(in the rows, 128 means zero)
Turns, then the turns between two rows, first turn first; the first pair answered:
Papob (before => after):
[144 109  91  78 134 157 115 111 153 117 166 143 153 101 102  82 127 157
 151 125 107 118 155  54  84 144  57 139 112] => [148 120 106  89 140 169  82 135 166 115 149 144 154 114  95  69 117 157
 131 157 100 108 157  70  96 141  52 126 127]
[ 65 104 133 178 139 160 114 111 126 127 152 154 141 133 130 115 157 168
 116 174 124 174 118 113 158 155 108 113 107] => [ 67 114 124 181 148 155 113 121 134 137 154 138 147 143 147 130 159 170
 104 154 112 180 146 112 163 147 132 122 113]
[108 151  99 152 128  82 150 162  61 140 119 117 160 172 173 186 159 118
 124  71 158 163 126 119 134 135 154 134  69] => [ 98 131 116 141  99 105 155 127  28 111 128 148 141 155 141 148 149 109
 154  85 169 142  60 133 135 148 108 117  59]
[149 172 137 202 133 142  78 175 126 162 114 119 122 164 103 128 151 116
  84 201  83 107 104 159 127  96 127  92 128] => [156 164  78 179 151  99 126 148 124 197 139  94 134 150 160 191 173 130
  97 123  79 148 145 129  95  87 169 127 123]
Zopaz (before => after):
[179 156 130 177 157 132 108 165 161 117 155 127 120 154 146 139 130 126
 121 154 109 116 153 112 153 125 134 117 142] => [158 142 141 164 134 122 130 136 117 102 155 168  99 139 114 111 134 110
 151 160 136 102  84 119 163 141 107 102 111]
[129 145  94 121 157  67 140 119  90 156  99 165 145 164 160 119 144 107
 154 100 137 110 131 114 171 138 151 132  87] => [161 119  97  86 136 148 133  79 121 107 141 160 157 126 134  93 129 126
 195  98 133 109 134 107  98 126 115 163 119]
[113 119 122 136 147 109 119 129 105 129 101 154 133 120 116 109 136 133
 116 140 139 114  92 144 139 149 120 106  99] => [141 115 113 123 150 152 100 116 153 115 121 125 161 111 120 112 124 157
 123 135 121 126 135 130  85 133 115 129 129]
laz (before => after):
[180 129 174 113  93 175 118 140 156 143 164 109 140  83 111 117  94 132
 152 145 104 111 159 130  94  97  74 146 188] => [142 119 131 103  92  79 189 101  79 184 171 133 133  67 146 169 131 102
 165  73 134 121 114 122 128 118 105 141 137]
[ 87 151 171 137 135  44 124 129 112 155  54 150 100 149  98  84 128  65
 127 165 149 105  87 137 186 159 137  98 134] => [155 150 153 122 160 128  76 133 211 136  96  63 146 142 112 112 100 117
 124 151  99 131 208 112  93  99 142 164 207]
[128 157 151 175 118 148  87 177 175 135 102 101 114 160 108  88 102 122
 106 173 106 114 132 146 163 124 125 123 144] => [131 140  86 154 131 115 146 145 154 165 149  72 132 143 168 158 131 133
 129  79 107 146 168 112 123 113 174 160 131]
Then:
Between the rows of a pair lie 2 to 4 turns.
[143 148  82 126 158  74 164 144 136 165 129  81 140 124 185 193 141 133
 115  81 112 145 203 103 112 113 185 155 118] => [140 102  84  85 117 111 199  74  98 121 170 119 132  82 142 158 132 130
 179  61 145 131 121  99  75 136 141 162 107] -> laz, Zopaz, laz
[144  83 109 104 100  80 160 113 105 163 172 139 162 112 172 187 107 157
 111 126 140 165 163  63 130 101 144 116  79] => [150  87 107  95  93  97 161 105 113 152 185 127 161 104 166 184  98 157
 121 124 138 166 165  63 112 105 136 129  85] -> Zopaz, Zopaz
[142 120 112 108 142 156 166 109 113 133 140 124 141 120  78  87  82 162
 143  49 123 128 160  80  74  79 136 153 170] => [120 120 119 102 130 139 183  95  77 125 128 156 122 115  59  67  87 147
 158  51 139 124 119  92 104  96 122 135 144] -> Zopaz, Zopaz
[173 120 127 120 127 211  96 129 172  84 144 102 150 121  95 103  99 169
 133 156  95 125 153 123  84  85 113 154 164] => [121 119 161 138 105 170  99 137 112  86 114 163 119 121  67  68 104 137
 135 195 125  97  64 154 158 125  91 104 130] -> laz, laz
[114 130 179 153 109 123 121 183 104 115  78 120 147 168 143 135 126 132
 112 178 130 107 102 153 136 140 141  96 127] => [135 104 178 125  89 164 131 137 101  84 110 132 143 137 112 115 108 146
 157 167 136 109  79 153  90 140 105 114 132] -> Papob, laz, Zopaz
[102 174 120 147 182  11 147 154  67 177 123 161  74 143 126 131 184 154
  80 172 106 157  95 164 213 119 160 122 100] => [158 177 158 150 184 125  63 177 150 122 132 129  91 145  87  79 137 189
  75 245  66 141 146 177 162  83 106 147 159] -> Papob, laz
